The rows of M fall into several groups, and each row is roughly a mix of its group's hidden directions.
M, 157 rows:
[[ -8  -9 -26  10 -48 -19 -37 -22  18  -1]
 [ 26   4  21  40  24 -13 -16 -12  44  -3]
 [-22  -8  37   6 -27 -16  23  41 -25   9]
 [  3 -23  43 -27 -20   7  14  43 -13   4]
 [  3   3   3 -30 -24  12  27 -41 -27 -33]
 [ -1  -6  -6  18   3  55 -39  -4 -28   6]
 [-15 -13  11   1  23  -6  -2 -21 -63  19]
 [ 37   1 -12  18  21  17 -28 -48 -10  -8]
 [ 16 -13  15   4  28  28  32  18  24 -41]
 [-14 -26 -25 -17  39 -12  35   3  14 -30]
 [ 38  11  37  28   0   3  26 -28  12  22]
 [  3  28 -39 -19  -2  47  12 -18  -7 -21]
 [  3  -5  18  18  32 -21  27 -26  26  39]
 [-18  10 -15 -37  27  23   4  -3  25 -44]
 [-10  22  24  22 -51  -1  19  30 -12  15]
 [ -9  17  18 -21  25  56  20  16   1 -17]
 [  2 -21 -35 -34  43 -27   7 -18  10  -1]
 [ 57 -12  14  10  -6  24   6  14 -21 -29]
 [ 32   3  -7   2 -41  34  27  32  10   4]
 [-43  10  -1   8  32 -21   7  26 -40   0]
 [-19  -9  -5  21 -44   3 -43   4  33   6]
 [ 41  10 -20   5 -41   2  31  13  21 -18]
 [ -2  16 -13 -41  -1  42  17  36 -15 -10]
 [-41   1 -41 -29   9  -9 -11   7   2 -36]
 [ 10  17   4 -13 -29 -20 -19  23  30 -47]
 [-13  30   8   0 -20  16   3 -38  33  39]
 [-43  33  14  -6  13 -23   8  10  34 -25]
 [-17  -2 -23  39  28 -11 -33 -18 -16  29]
 [-40  46   6  -4  20  -9   6  18  29 -19]
 [-24 -13  11 -20   7 -50  20  15  24 -29]
 [ 30  20   6 -11  -4  -5  55 -34   1  12]
 [-30  45  -2   3  17 -14 -16  -9  35 -30]
 [  6 -18 -18  18 -53 -33  -4 -28   7   1]
 [ -1 -25  27 -42 -16 -25 -36 -21   9   0]
 [-29  -1 -10 -11 -18  26  37  46  -5 -15]
 [-32   1  -1 -27 -34  38 -21 -26 -19   0]
 [ 21 -23 -24   9  48  23  -3 -28  18  17]
 [ 16  17  24 -31 -13  21  35 -40 -18  -4]
 [  4   2 -29   1  28   0 -10 -45  36 -27]
 [-15  15 -23  -8   9 -41 -38 -37  10 -12]
 [  7  -2  -2   0 -49 -11   9  11 -41  37]
 [-45 -17  35 -11 -14   8   1 -43  -9  -2]
 [ 22   6  19  13 -42  26   8  39 -26  -7]
 [ 36  26   1   4 -52 -20  11  -5  23  10]
 [ -8 -23  36  48  25 -20 -13   8  -6  18]
 [ 12   8  24  -1 -18 -48   0  31 -26 -29]
 [ 13  18 -16   4 -57  29   4 -17  -2  26]
 [-32  18 -11 -14 -28  12  17 -27 -47   6]
 [ -8  14   9   2  29 -25 -34  28  45  -1]
 [-23  13  -3 -16 -17   7  14 -23 -57  22]
 [ 31 -10 -33   1  11  32 -22 -38  22  -9]
 [-30   1   3 -33 -12 -17  53 -13  20   4]
 [ 22 -25 -14  26 -15  -4   0  30  42  30]
 [-18  41   6  -4  50   4  21  29  -4  -4]
 [-12 -26 -21   6 -17 -35 -51 -16  10  -8]
 [-18 -44 -24 -20  16  -5  -7 -44 -13 -12]
 [ 23   4  15 -28 -28 -14 -10 -27 -49   7]
 [ 31 -25 -28 -17  40  10   3 -30  24  -1]
 [-11  -7 -19 -25 -19  44 -32  31  -8  16]
 [  4 -37 -11  17  37  -7 -18 -45  14  -7]
 [-31  -1 -25  -5  -3  18 -32 -46  20  19]
 [ 39  21 -24  -5 -21  -1  11 -27  42 -15]
 [ 49 -30 -16  19  16  17 -25  18  19  -2]
 [-40  20  22  -3  26 -39  25   6 -22  -3]
 [  5 -15 -24 -15  35 -17  35  44   4  -8]
 [ 23 -33  27  -2  22  24  -8 -32   6  36]
 [-34 -14 -12 -24  38  -5  -4 -38   5 -29]
 [-15 -13  12 -58   7  14   0   6  18 -37]
 [-28  14  -8   5  55 -35 -15 -10   3  12]
 [  3   7 -26 -15 -40  -2  15 -36 -41  -8]
 [ -5 -21  22 -41 -20 -11 -22 -15 -33 -29]
 [-18  -1  29  11  34 -31 -33  36  -6   6]
 [ 11  18  37   1  -3  50 -13 -32 -16  -7]
 [ 26  -9  -2  16  34   7  38 -36 -24  18]
 [ -6 -35  27   1 -47 -15  11 -12 -21 -25]
 [ 39  19  10  33  18 -41 -17   5 -19 -11]
 [ 12 -14 -20   4  13  30  -3 -38  32  38]
 [ 35  26 -15  28   1  -9 -30 -31  24  19]
 [ 40  10  22  18  16  12 -39  11   8  34]
 [-25   2  42  -4   3   0 -18  44 -27  19]
 [ 22 -19 -14  11  41   9  29   8 -42 -14]
 [-27  15 -16  -5 -40 -11  12  11 -47  22]
 [-40  -6 -24  -7 -26 -51  -2  10   2 -11]
 [-26   4 -45 -37   7  27  -6  -4  30   2]
 [-32   0  -4  -3 -24 -12  54  14  -3 -30]
 [-29 -24  29   0  43   8 -12  21  20 -25]
 [-37   6 -24  -6 -47  10 -16   3  32  14]
 [  8  29  -7  16  46   2  24  35  20 -17]
 [ 18  12  13  23  33 -52  -1  26  12  -1]
 [  1  51  -9   0  21  30 -11  32  19  18]
 [ 16   7  -3  14  -5  36 -26  -8 -31  48]
 [-41  -3  27 -29  18  14  -6  38 -22 -10]
 [-38 -12 -21  19  31 -25  29  -9 -28 -12]
 [-17  30  -7  20   3   5 -25  19 -42  38]
 [ 44 -22  -5   2  28  46  -4  18  -9   3]
 [ 12  -6  13  36 -36  10 -44 -16  22  10]
 [ 52 -10 -11  22  24  34   9 -16  10  12]
 [ 12  -5 -35  -1  53 -18  13  29   7 -17]
 [ 20 -26 -11 -13  19   7  12 -30  41 -36]
 [-12 -23  34  27 -21 -15 -18  42  22   4]
 [ 30   8   9  10 -46   6  -4 -30  20  35]
 [  6 -26  46  20  31 -14  15  32  -2  13]
 [-52 -25  12 -15 -33   8  13  15 -20 -12]
 [-20   0 -24   5 -32   1  33 -32 -35 -22]
 [-19   8   3 -34 -35 -37  22  33   3 -10]
 [ 16  -5  -1 -29  15 -20  18 -49   4  37]
 [  1  21  10 -10  18  41 -49 -23 -11  11]
 [ -6  19  -3  13  44 -42 -13  30  22   1]
 [-10   6  12  19  29  26 -16  -8 -48  32]
 [-14   9  26  -9 -20  19  22   0  50 -33]
 [-47  48  -2 -14 -30   4   1 -11   4   5]
 [ 19  13  35 -45 -38   2 -11   1  21   6]
 [-26  10  40 -18 -26 -17 -12  37 -22  13]
 [ -7  51 -31  11  18  26  17  13  14 -19]
 [  3 -16 -24  21  10 -59 -24  -5 -16  10]
 [-18 -32   1 -29  -4  40 -15  13 -29 -27]
 [-34  39  27 -17  -3   9   8  11  42 -11]
 [ 11  53 -24  -4 -35  17 -18   0   8 -20]
 [ -6  -3   5  35 -13  59 -15  -3  22  15]
 [-34 -23 -18 -14 -46 -11  14  35   1   2]
 [  2 -23  52  32   1 -11 -12  -2   9  35]
 [-39  21  28  13 -35  11 -16  24 -17 -22]
 [ 13 -20  -3   8   9 -17  11 -37  47 -33]
 [ -3   2 -23  -5  21 -28  23  52 -20 -20]
 [  7  19 -13 -24  -2 -38  43  26 -25   3]
 [-32  34  -4 -21 -47 -20   9  13 -19   1]
 [-37  -1  21 -21  14  40 -14 -37 -10  -7]
 [  4 -19 -22  33  11  43 -41  11  -2   6]
 [-15 -14   6 -41 -15 -11  41 -29  -1 -29]
 [-29   7  10  12  15  11 -39   9 -48 -21]
 [-32  21 -23  22   2  28   3 -15 -48   5]
 [ 24 -59   6  -4  28   4 -16  -2 -23 -11]
 [-56   2 -23 -38  -8  10   0   5  19 -14]
 [ 34 -10  10 -44 -10 -19  34 -17  22  12]
 [ 43  34  -8   8 -21  19  16  -1  40   6]
 [ 12  18 -27  14 -10  -4  37 -23 -15  46]
 [ -3   2  45 -22  28 -21  34   3  27  15]
 [  0   6 -14 -21   7  27  17 -47  43   5]
 [ 15  -6 -19  44  34  10   4  -2 -12  42]
 [-16  18   1  14  58 -27  -2 -10  11  27]
 [-27  32  31 -11  37 -17  20  23  20  -6]
 [ 33  -5  18   6  23  30  34  24  29 -19]
 [-46   2 -20 -28   4   5 -20  -2 -45   7]
 [ 20   3  13 -29 -27 -10  19   2  44  36]
 [ 31 -14 -36  22   2  13  28  -8 -43  -5]
 [ -6  -2  38   2 -36 -24  -8  26 -27  31]
 [-22  -5 -27 -25  -1  25 -12 -44  31  16]
 [ 32  -5   0   3   4  27   4 -42 -47  -2]
 [ 32  10   5 -27   5 -31   1 -48 -24  -8]
 [-22 -16 -19  18  -3  21 -55  28   1 -13]
 [  9  28  13   2  -7 -51 -22  20 -17 -31]
 [ 40 -43 -16   8  26  28 -12   6 -20  -8]
 [ 10 -13  30  35  14  53 -11  -8  12   8]
 [  3  -7  18  -5 -58  24  15  -5 -14 -32]
 [-37  32 -16   1 -13 -25  14   1 -26 -39]
 [-16   0  40   6 -13 -17   6  50 -15 -27]
 [  0  49   5  15 -18 -21 -25 -38  14  15]]
Each list below has two rows that fit no group; the rest each fit one group, if only roughly. Name those rows in the order they come.
    j633: [-14  -7   3   0  -8  34 -60  25  -9   8]
    j830: [ 43  29  15   3   5   9 -12  17  48  -7]
    j927: [-33   6  13  -1  40 -17   6 -15 -19 -45]
    j757: [-23 -26  23  16  23 -41  26   4 -22 -21]
    j360: [ 40  -4   5  -6 -16  42 -28  -3  18  31]
    j637: [ -5  12  -7  40  44 -27   2  10 -33  -8]
    j35: [-37 -35  20  -2  -2  11 -43 -25 -14  -2]
    j635: [-16  27  15 -11  36  36  21  17  18 -29]
    j411: [ 25 -37  16  -3  48   1  -8  27  16 -15]
    j932: [-18  -6   5   9  10 -59  29   2   6 -30]
    j678: [ -4  31  -9  -5 -44  23  -4  22  13  39]
    j837: [ 18  -9  15  27  55   0 -23 -14   9 -26]
    j430: [-16 -17  -3   9  18  18  -9 -23 -61 -14]
  j35 j837
    j723: [57  4 -6  2  4 -2 39 -8 -3 30]
    j327: [ 54   6  -6   3  19  17  10 -30  19 -28]
    j806: [ 25  56  -1   4  22  18 -33 -13  -3  -2]
    j478: [  0  -2 -13 -14  27 -22  45 -39  20  18]
    j468: [-30  15   1 -42  -1 -19 -27 -19  25 -29]
    j921: [-20   7 -28  23 -27 -10  31  -3 -46  12]
    j591: [-36  33 -21  13 -17  10 -36 -20 -25 -12]
    j909: [ 10  -1 -41 -23 -24  28  20  24  34   0]
    j178: [  4 -21  18  13 -23   2  40  43 -25  14]
    j995: [  4  37   5 -27  -6 -34 -10  13  41 -22]
    j560: [ -3   6  19 -16  13  -1  48 -23  13 -44]
    j214: [  0 -13 -38 -18 -17 -36 -39   2  -3 -28]
    j318: [  1  -7 -24  47  29  -8  -1 -44  12  -2]
    j699: [-12  22 -32   8 -43  -1 -40 -12  18  14]
    j36: [-31  38  -2   0   8 -34 -33  14  22  20]
  j478 j995
    j953: [  4  32  -1   6 -39 -25  23 -39   5  23]
    j177: [ -4  12 -37 -28 -16  37 -39   9  -4 -19]
    j846: [-16   0   5   3 -32   7 -49 -44  13  -5]
    j158: [ 33  31 -29   1 -40 -13 -31   2  -2 -12]
    j176: [-22   6 -15 -11 -41 -29 -33  20 -10 -29]
    j185: [ 17 -19  32  20  43  28  -9   7  -6 -31]
    j643: [-10  30  32  13  19  -2 -36 -28 -18  28]
    j295: [ 34 -17 -15  36  11 -43  10 -21  14 -13]
    j330: [ 45  -8  -9  27  10 -35 -14  20   7  30]
    j854: [ 13  27 -55  21 -16  29   9   1 -15  11]
  j953 j295
    j376: [  0 -25 -27  10  17 -59  18   5   7 -13]
    j95: [  2  14   1 -17 -25  28  47 -19  33 -17]
    j556: [-51 -15  36   0  30   1   1  -7 -28   2]
    j352: [ -2 -46   7 -26  17 -14 -13 -38  16 -25]
    j356: [ 13 -19  15 -10  34  46 -14  11 -25 -28]
    j123: [ 13 -12 -16  26 -28  32 -28  16  40 -10]
    j881: [-21 -11  47 -23  23 -17  -5   3 -24 -33]
    j983: [ -4   0 -17 -33   1  58   6 -11  30   4]
    j788: [  4   8 -32  -2 -55 -26   7  18  25  -1]
    j558: [ 15 -13  -8 -18   4 -19  49  -4 -48   4]
    j115: [  8  16 -29  -1  27  35 -18  12 -43  20]
    j328: [-41 -23  32 -27 -35  23  -7   1   7  -2]
  j558 j328
    j238: [ -6  -3 -14  13 -27 -32 -19 -40  41   3]
    j320: [-57  23  26 -31  -3 -10  -2 -17   6  -3]
    j756: [ 59 -25 -27   0 -16 -14 -13  18   5   2]
    j212: [-18  18  -8   4  -7 -24  59 -16  24  -9]
    j2: [  6 -28  20  30 -47 -15 -30  -1 -15  12]
    j940: [-38  24 -11  -1 -29 -27 -36  -9  26   2]
    j559: [-44  23  -6 -25  -2  44  -9  -8 -14 -18]
    j108: [ 14  31 -25   5 -53 -23 -16   4  19   7]
    j304: [ 22  25  38  37  25 -33  -1  -3  -9   8]
    j28: [-46  -8 -39  10  -9 -17  -1  23  29 -15]
  j238 j2
    j963: [ 21  -7   0 -18 -32  -3 -13 -19 -24  53]
    j229: [ -5  41 -20 -11 -40 -12  24 -12 -12  30]
    j137: [ 28   7 -39 -31   9  46   2  -1 -15  11]
    j764: [  2 -16 -21  17  14   6  31 -37  40  25]
    j528: [-34  26 -12   8  39  28   9  30 -21  -9]
    j296: [ 16   2  20  31  37 -41  -9  15 -28   7]
    j420: [-16  14  -3  12 -40 -21  31 -15  35  27]
    j803: [-16 -24 -28  14 -13  17 -46  -5 -34 -16]
    j501: [  0  15  52  30   6   4 -11 -17 -24  32]
    j866: [ 35   5 -19  23  38   9  -9  -2 -35 -30]
    j630: [ -4  23 -42  -2  34  -7   3 -38  11  26]
    j587: [  8 -37 -22   9  50  28   5 -12   6 -19]
    j374: [ 17  25  16 -20  -9 -15  22   9  51 -28]
    j415: [ -7 -21   7  18  35 -31 -17  36  27 -22]
  j764 j630
    j662: [ 17  29  38  -2 -21  29  39  -3  18 -12]
    j841: [ -8 -13  25  10  42   2 -25  20   2 -46]
    j939: [-15 -20 -25 -46 -10   0 -25 -28 -30   8]
    j433: [  4 -19   0   4  28   1  49  -1 -13 -46]
    j814: [  5 -22  29  -1  -2  -7 -11  63 -20  -1]
    j250: [  0  27 -19   8  19 -23 -44  29  30  10]
    j634: [ 14 -38   5   1   8   5  40 -16 -43 -18]
    j363: [-35 -17  14  -9  34 -39  11  -6 -33   9]
    j798: [-19  17   7   7  52  12 -15  13   3  43]
    j393: [-20 -10 -13 -29  37  21 -14  -4 -17 -45]
    j614: [-28   7  20  21 -21 -44 -32 -11 -13  23]
    j338: [ 10 -16  26  -8  47  25   9 -42   0  -7]
    j928: [ -4 -28  -6  10 -30 -20   9  -8 -49  32]
    j127: [-17 -11  16  16  44  22  23  -1  16 -41]
    j366: [ 51 -25  30  32  17  -4  -7  11   4 -11]
  j662 j814
    j523: [ 27  -4  -5  -3 -22 -21  28 -53  -8  22]
    j543: [ 27   7 -18  19   6  37  12  20  38 -30]
    j836: [ 22  13  26  11 -23 -33  36   2  23  30]
    j81: [ 22  17   1  23 -37 -44 -23  22 -14   8]
    j97: [ 30 -37  -6  16 -17 -24 -36  -2  32   4]
    j437: [  3  57 -39  16 -10   5  -2  13  18  13]
    j43: [ 30 -14  14   7   0  39  25 -17 -44 -12]
    j480: [-21  14   5  28 -39  -3 -41  23  -4 -25]
    j124: [ 20 -24 -11  27  19 -24 -46  18 -22 -11]
    j564: [-24  39   8  42 -19 -31  -1  12 -11  17]
  j523 j43
    j218: [ 22   4  37 -15 -13 -31  49   0  10 -10]
    j371: [-17 -25  10  -4 -38  -4 -41   4  39 -13]
    j926: [ 19  -8   0   7   0 -45 -25   2 -52  -7]
    j590: [-12  -9 -31 -30  -5   6  -9   6 -16 -57]
    j988: [-15 -18 -44 -43 -19 -19   1   5 -25  -9]
    j741: [-16  -7  23  -2  38 -56 -11  11  11  -1]
    j438: [-12   2 -50 -16  37 -31 -14 -11  18  -4]
    j416: [-37   5  -6 -26 -22  18  24   2  37 -32]
    j348: [  9  -9  22 -40  19 -40  29   3 -18 -22]
    j63: [-39 -27 -13 -10   6  -8 -34 -34  26  14]
    j641: [ 22 -18 -12   5 -28  23 -30  20  39  26]
  j218 j988
    j243: [ 43  28 -23   9 -21  -2  26 -26   2 -29]
    j660: [ 12  15 -50  11  28  -6  35 -20   9 -17]
    j975: [ 25   1  16   2  39  23 -27   1  45 -10]
    j761: [ 17  19 -21 -23 -10  -8 -31 -39 -36  17]
    j993: [-15 -17  16  27 -37 -43  29  -2 -13   8]
    j557: [-15 -16 -31  -8   3 -45 -22  31   8 -28]
    j671: [-19 -24  -3   8 -13   0  50  26 -37  -1]
    j974: [-13 -17 -15   6  -9   0 -54 -33  31  -7]
    j656: [-31  41   3   7  37   5  -7  25 -26 -19]
    j353: [ -8  -3  19  17 -37  32  -3 -13  31  39]
    j440: [  9  34 -30  23  24 -22 -14  29  31   7]
    j811: [  6   9 -33  13  -9  -9 -56   2  -2  34]
  j660 j761
    j561: [  6  -2 -27  13  37  41 -25  11  16  28]
    j917: [ -5 -15 -36  44  21 -15 -23   6 -32  -7]
    j862: [ -3 -16  17 -28 -15 -28 -11 -23  42 -32]
    j116: [ 30   5   7  13  10  21  26 -33  -3  49]
    j403: [-36  29 -25 -23  25  29   9  17  -9 -26]
    j638: [ 23 -13  -7 -15 -37  14 -10 -23 -23  46]
    j749: [  8 -17  13 -12  55  28 -20  -3  24 -18]
    j59: [ 14 -19   2   9   8 -42 -13  32  46   7]
    j829: [ 21 -24  -6 -14  -9  49   3  -7 -44   9]
    j639: [-30 -19 -15  10  45 -32 -25  -1 -24  -7]
    j509: [-10  37   7 -20  29   2   1  53   9 -12]
    j616: [  6  17  15  26 -48 -47  -4  -1  -7   6]
    j110: [  8 -10 -27 -13 -21 -33   3 -40  23 -32]
    j125: [  9  15 -28  -1 -28  36   9 -32 -30  26]
  j561 j509
